Named turns come first, each shown by rows before and after it. Which turns, in which order, take the first row of each pair that follows to the second? Write the first one first, as in the answered first pair.
Q92 (before |-> after):
[-1.42 -2.75  0.89  1.14 -2.28 -0.46  4.85  2.48 -1.87  0.60] |-> [ 0.99 -4.62  1.32 -0.09 -1.20 -0.86  1.98 -1.84 -3.93 -0.57]
[-1.61  2.08 -3.45 -1.79  1.31 -0.76 -4.61  0.42  0.36  0.90] |-> [-1.38  3.35 -1.75  0.54 -0.63 -0.25  0.73  4.85  1.43  0.78]
[ 0.33 -3.14 -2.97 -0.21  0.07 -0.02 -1.18  1.77 -1.46  0.88] |-> [ 0.07 -3.03 -2.66  0.16 -0.34  0.11 -0.03  3.32 -0.97  1.40]
Q552 (before |-> after):
[-2.08 -1.36 -0.55 -1.10  1.32  0.55 -2.59 -1.29  0.80  0.70] |-> [-1.65  2.37  0.04  0.61  0.48 -0.40 -0.28  2.47  1.62  0.40]
[ 3.53  2.22  2.62  0.95 -1.21 -0.51  2.62 -0.17 -0.31 -1.76] |-> [ 1.16 -3.31  0.61 -0.82 -0.58  2.30 -1.24 -4.24 -0.27 -0.10]
[-1.19  0.79  1.94  0.13 -0.48  1.11  0.82 -1.29  1.64 -0.38] |-> [-0.81  0.49  2.15  0.11 -0.40  0.70  0.71 -1.45  1.80 -0.29]
Q591 (before |-> after):
[ 1.67 -0.30  1.03 -2.52  0.08  1.54  0.67 -3.24 -1.35 -0.38] |-> [ 1.08  1.85  1.65 -1.67 -0.65  1.12  2.21 -2.44 -0.25 -0.30]
[ 0.61  1.87 -0.25  0.48  1.22 -1.42 -1.36  0.92 -0.88 -0.41] |-> [ 0.12 -1.75 -0.59  0.15  1.23  0.26 -1.73 -0.92 -0.98  0.55]
[-0.78  0.67 -1.14 -0.03  0.48 -0.70 -0.33  2.83 -0.17 -0.37] |-> [-0.86 -2.07 -1.48 -0.83  0.44  0.48 -0.88  1.62 -0.48  0.00]
[-0.22  0.26 -2.11  0.26 -0.05 -2.72  2.47  3.55  0.44 -0.87] |-> [-0.13 -3.18 -3.46 -0.65  0.61 -1.81  1.24  1.87 -0.62 -0.59]
Q762 (before |-> after):
[-1.56 -1.65  0.38 -2.24 -1.99  3.00  1.15  0.60  3.21  1.18] |-> [ 2.08  0.31  0.89 -3.75 -0.43 -0.58 -2.41 -3.09  0.70 -0.44]
[ 1.32 -2.44 -1.40  1.12 -0.93  0.53  0.74  1.69 -1.16 -0.95] |-> [ 0.22  0.10  2.25  1.18 -1.75  1.40  1.49 -1.17  0.82 -1.47]
[-2.53 -0.26 -2.29  0.38  1.43 -0.02 -1.28  2.65  1.02 -0.48] |-> [-2.80  1.97  0.60  0.06  0.88 -0.24 -1.04 -1.17  2.35 -1.36]
Now pairs of rows:
(2 to 3 turns a pair)
[-2.82  5.05  0.47  0.07  0.27 -1.27 -1.11  1.96  2.70 -0.29] |-> [ 2.94  2.64 -0.83  0.64  0.71 -2.99  0.08  3.82 -1.88 -1.80] : Q92 Q762
[-4.25  2.52 -0.14 -1.91  0.22  1.14 -1.45  0.42  0.92  1.54] |-> [ 1.83  1.18  3.37 -0.57 -0.73  0.17  2.73 -1.17 -1.96 -1.12] : Q92 Q92
[-3.70  0.69 -2.61 -4.76  3.20 -1.68 -2.98 -0.13 -0.83  0.10] |-> [-2.70 -0.87 -3.93 -3.29  2.57 -1.42 -0.68  4.05 -1.60  0.53] : Q92 Q591
[-2.67 -5.34  1.39  0.81  0.28  2.14  2.28  2.21 -0.24  1.17] |-> [-1.51 -5.42 -2.13 -0.31  1.92 -0.12 -1.36  2.67 -2.34  0.98] : Q762 Q762 Q92
[-1.85 -4.62 -2.03 -0.71  0.32  1.73 -0.59 -0.07 -0.25  0.17] |-> [-4.18 -0.88  1.50 -0.78 -0.75  2.18  0.27 -1.62  2.93  0.26] : Q762 Q92
[ 4.65 -3.35 -2.77  1.36  1.57 -0.34  0.78  1.37 -5.05  0.19] |-> [-2.52 -2.62  0.29 -0.63  1.24  3.14 -2.51 -6.31  0.25  2.08] : Q762 Q92 Q92
[-1.94 -1.91 -1.20  0.03 -0.28  2.27 -0.13 -1.42  1.50  1.05] |-> [-2.92  0.35 -1.34  0.42 -0.31  1.03 -0.42 -0.53  2.45  0.82] : Q762 Q92
[-2.13  4.06  0.16  1.30 -1.16 -1.06 -1.30  1.75  2.92  1.07] |-> [-2.09  2.06  2.57  0.09 -1.30  0.26 -1.94 -3.45  2.85  0.55] : Q552 Q552 Q591
[ 2.44  0.44  4.62  1.44 -0.70  0.16  3.73  0.27 -0.53 -2.76] |-> [ 1.11 -6.06 -1.39 -1.41  1.17  1.74 -1.85 -0.38 -2.30 -0.82] : Q762 Q552
[ 1.39  1.13  6.29  2.11 -2.32 -1.25  4.19 -2.83  1.12 -0.14] |-> [ 0.99 -7.02 -4.01 -0.22  0.11 -0.48 -1.68  1.41 -2.79  2.07] : Q92 Q762
[-4.69 -1.51 -0.62 -0.49 -0.66  2.60  0.05  0.46  2.44  2.09] |-> [-1.89  1.34  1.97 -1.83  0.13 -0.23 -2.11 -4.86  1.45  0.00] : Q762 Q591
[ 4.74  2.03  0.28  0.53  0.61 -3.59 -0.78  0.05 -2.84 -1.58] |-> [-0.21  1.65 -3.42 -1.58  1.64 -2.32 -5.02  0.02 -0.89  0.65] : Q92 Q552
[-2.15 -0.70 -0.63 -2.27  0.98  2.52  1.85 -5.76  2.80 -1.09] |-> [-0.59 -0.27 -3.40  0.24  0.33  1.67  5.74  3.06  1.46 -0.94] : Q762 Q92 Q92
[ 1.59  0.26  3.84  1.74 -1.23  0.04  4.73  0.22  0.43 -0.91] |-> [ 1.77 -1.11 -1.77 -1.45  1.76 -2.20 -4.18 -2.26 -2.38 -0.84] : Q762 Q92
[ 1.94  0.32  0.53  1.97 -2.00 -0.61  2.96  0.33 -2.52 -0.79] |-> [ 0.30  0.16  2.23  0.34 -2.10  0.30  0.51 -4.37 -0.94 -0.50] : Q92 Q762 Q762
[-3.19  0.77  1.20 -1.92 -2.23  2.05  0.04  0.48  2.54  1.74] |-> [ 0.57 -0.74  3.64 -1.21 -2.61  1.35  2.42 -1.53  0.28 -0.07] : Q92 Q552
[ 1.04 -6.13 -0.08 -3.37  0.33  0.74 -0.61 -3.46 -2.02  0.14] |-> [-3.10 -5.95  0.22 -2.46 -1.13  2.82  1.09 -1.60  0.97  1.77] : Q762 Q92
[ 0.55  4.03  8.15  2.19 -1.83  0.42  7.50  1.13  1.98 -2.81] |-> [-5.64 -3.63  2.86 -3.71  1.16  4.23 -3.32 -7.52  2.93  0.63] : Q552 Q92
[ 2.32 -0.98 -6.39 -1.03  2.65 -3.27 -6.20  3.23 -4.04 -0.76] |-> [-3.85  2.20 -2.65 -2.72  2.08 -1.03 -8.52 -3.29  1.42  0.73] : Q762 Q762 Q552
[-2.38 -2.09  1.84 -2.12 -0.74  0.85  0.99 -3.66  1.97 -1.00] |-> [-2.98 -3.94  0.07 -1.92 -1.10  1.44  1.66 -0.63  1.79 -0.32] : Q762 Q762
[-1.86  5.07 -3.55 -0.87  2.49 -2.78 -4.49  2.39 -0.16  0.04] |-> [ 2.58 -3.97 -1.08 -2.11  2.75  0.07 -3.57 -4.20 -3.83 -0.70] : Q92 Q92 Q552
[-0.35  0.39 -2.18  0.62  0.99  0.20  0.63  3.87  0.96  0.46] |-> [ 2.73  0.25  1.31 -0.29  1.35 -0.54 -0.21 -2.81 -0.48 -1.39] : Q92 Q762 Q92
[-3.67  2.20 -2.60  2.21 -1.74  1.90  3.25  0.95  1.80  0.74] |-> [ 2.00 -1.00 -0.95  0.46 -0.27  0.58  0.93 -6.41 -2.36 -1.49] : Q92 Q92
[ 1.58  1.26  0.24  0.30  0.50 -0.68 -0.38  2.68  0.31 -0.74] |-> [ 2.46  0.65  1.72  0.10  0.71 -0.77 -0.37  0.39 -0.16 -1.39] : Q762 Q92
[ 2.40  0.36  1.54 -0.30  0.83 -1.68  0.21 -3.82 -2.22 -1.82] |-> [-2.53 -1.44  2.27 -0.43 -0.77  2.00  1.56 -3.35  1.30  0.50] : Q762 Q762 Q552
[ 1.82 -8.03  1.18 -1.83  2.93  2.10  3.64 -0.22 -1.38 -1.24] |-> [ 3.32 -7.03  1.41 -2.79  3.80  0.69  2.16 -1.99 -2.40 -2.26] : Q762 Q762
[-1.58  3.86 -1.69 -0.98  1.21 -1.79 -3.00 -0.27  0.28  0.35] |-> [-4.05  2.40  0.23 -0.83  0.16  0.68 -1.79 -1.85  2.33  1.59] : Q762 Q591 Q762
[-3.61 -1.65 -0.19 -0.44 -0.36  2.96 -1.50 -1.38  1.80  2.22] |-> [-4.50  1.34 -0.88 -0.20 -0.28  1.68 -1.64  0.94  2.51  2.08] : Q762 Q92
[ 0.47 -4.12 -4.11 -1.12  1.42  2.01 -1.99  0.13 -2.86  0.33] |-> [-1.88  5.45  3.02  0.63 -0.70  0.66  1.62 -1.41  1.95 -0.96] : Q552 Q762
[ 3.03 -0.78 -1.51 -1.68  0.90 -0.96 -2.41 -2.77 -2.48 -0.47] |-> [-1.24  2.05 -2.27  0.95 -0.99  0.03  1.55  4.73  1.16  1.32] : Q92 Q92
[-0.35 -2.92 -0.19 -1.29  1.14 -0.54 -2.19 -2.32 -0.87  0.72] |-> [-1.84 -1.37 -1.90 -1.08  1.05 -1.16 -3.06  0.68 -0.22  1.27] : Q92 Q762 Q762
[ 1.85 -5.93 -0.28 -1.66  0.53  3.32  0.23 -0.55 -1.43  1.04] |-> [-0.54  5.48  4.03 -0.71 -0.36  0.26  0.65 -0.97  2.54  0.00] : Q92 Q762 Q591
[-0.96  1.85  3.18  0.17 -0.15  1.00  2.31  1.80  1.40  0.24] |-> [ 1.04  3.24  3.46 -0.65  0.94 -0.43  0.08 -0.67  0.35 -0.67] : Q762 Q762 Q762
[ 4.77  0.08  3.00  1.00 -1.27  0.22  5.52 -0.42 -1.99 -2.25] |-> [ 1.83 -6.50 -1.73 -1.28  0.27  3.15  0.82 -1.71 -2.85  0.21] : Q762 Q552
[-2.27 -0.51 -2.72 -2.49 -0.63  2.09 -4.18  0.22  1.14  1.69] |-> [-0.70  1.38  2.25  0.54 -3.12  2.63  3.26  2.27  1.94  0.74] : Q591 Q92
[ 4.71  1.89 -3.75 -1.12  1.16 -2.23 -2.45  2.14 -0.99  0.25] |-> [ 1.44  1.35 -5.27 -1.04  0.85 -0.79 -2.65  4.06  0.57  1.91] : Q552 Q92
[-0.47  1.74 -3.83 -1.69  0.07 -1.03 -3.48  5.54  0.07  2.07] |-> [-0.55 -2.61 -1.70 -0.21 -2.04  2.55  2.19  6.07  0.82  2.81] : Q591 Q92
[ 1.30  3.26  0.67  1.14 -0.34 -1.85  0.36  1.59  0.68 -0.67] |-> [-1.24 -0.30 -2.27 -0.59  0.88 -0.07 -3.55 -0.31  0.70  0.91] : Q92 Q591 Q92
[-2.03 -2.96 -2.41 -1.59  1.50  1.71 -3.32 -1.79 -0.27  2.28] |-> [-1.66 -2.02 -1.41 -2.17  1.69  1.08 -3.90 -3.74 -0.10  1.82] : Q762 Q762
[ 3.90 -3.47  0.09 -1.35 -0.33 -1.09 -2.55  1.08 -4.99  0.44] |-> [-1.89  4.28  5.17 -0.41 -2.44  0.18 -1.07 -0.71  1.48  1.45] : Q92 Q92 Q762
[ 2.91 -0.69  3.81  0.19 -0.68  0.31  2.40 -3.38 -1.73 -1.79] |-> [ 0.99 -1.57  3.69  0.92 -1.74  1.84  4.74 -1.28 -0.26 -0.43] : Q762 Q762
[ 4.74 -1.67  2.68  0.53 -0.57 -0.10  1.20 -2.47 -1.68 -3.19] |-> [ 2.28 -2.11  1.14  2.00 -2.09  1.39  4.53  2.95 -0.18 -1.34] : Q762 Q591
[-3.57  4.26 -2.10  0.88  0.19 -4.78 -2.99  0.80  1.69 -0.48] |-> [ 0.79  2.19 -0.23  0.00  0.94 -5.92 -3.53 -3.27 -1.05 -2.15] : Q92 Q92 Q92
[-1.51  1.18 -2.79  1.01  0.53 -2.19 -0.69  3.71  0.24  0.25] |-> [ 0.32  2.06  1.81  1.84 -0.86 -1.76  3.11  1.75  0.57 -0.73] : Q92 Q762
[ 4.91 -2.29 -1.37  0.15  1.27 -3.16 -0.11 -0.22 -3.79 -1.17] |-> [ 4.93 -2.71  2.38  0.71 -0.30 -1.63  2.74 -2.66 -2.23 -1.25] : Q762 Q552 Q762
[ 1.09 -1.60  4.70  1.45 -1.19  1.24  1.68 -0.44  0.44 -0.19] |-> [-2.77  2.62  2.54  0.68 -0.10 -0.12 -2.24  0.45  2.86  0.70] : Q92 Q92 Q591
[ 4.01 -1.41  0.03 -0.79  1.25 -0.83 -1.79 -3.47 -3.33 -1.11] |-> [ 2.07 -2.42  3.53  0.24 -0.60  1.98  2.15 -4.00 -0.64 -0.39] : Q762 Q92 Q762
[-0.92  2.21  5.11  2.62 -2.65  3.33  6.27  1.78  1.49 -0.27] |-> [-1.83 -0.74  1.69 -2.40  1.16  2.58 -4.80 -7.34 -0.57  0.14] : Q92 Q92
[-1.94 -1.15  2.34  0.33 -3.21  3.63  4.87  1.55  0.92  3.47] |-> [-3.61  5.45 -0.53 -0.65 -1.42 -0.21 -0.40  3.07  1.96  3.54] : Q762 Q92 Q92
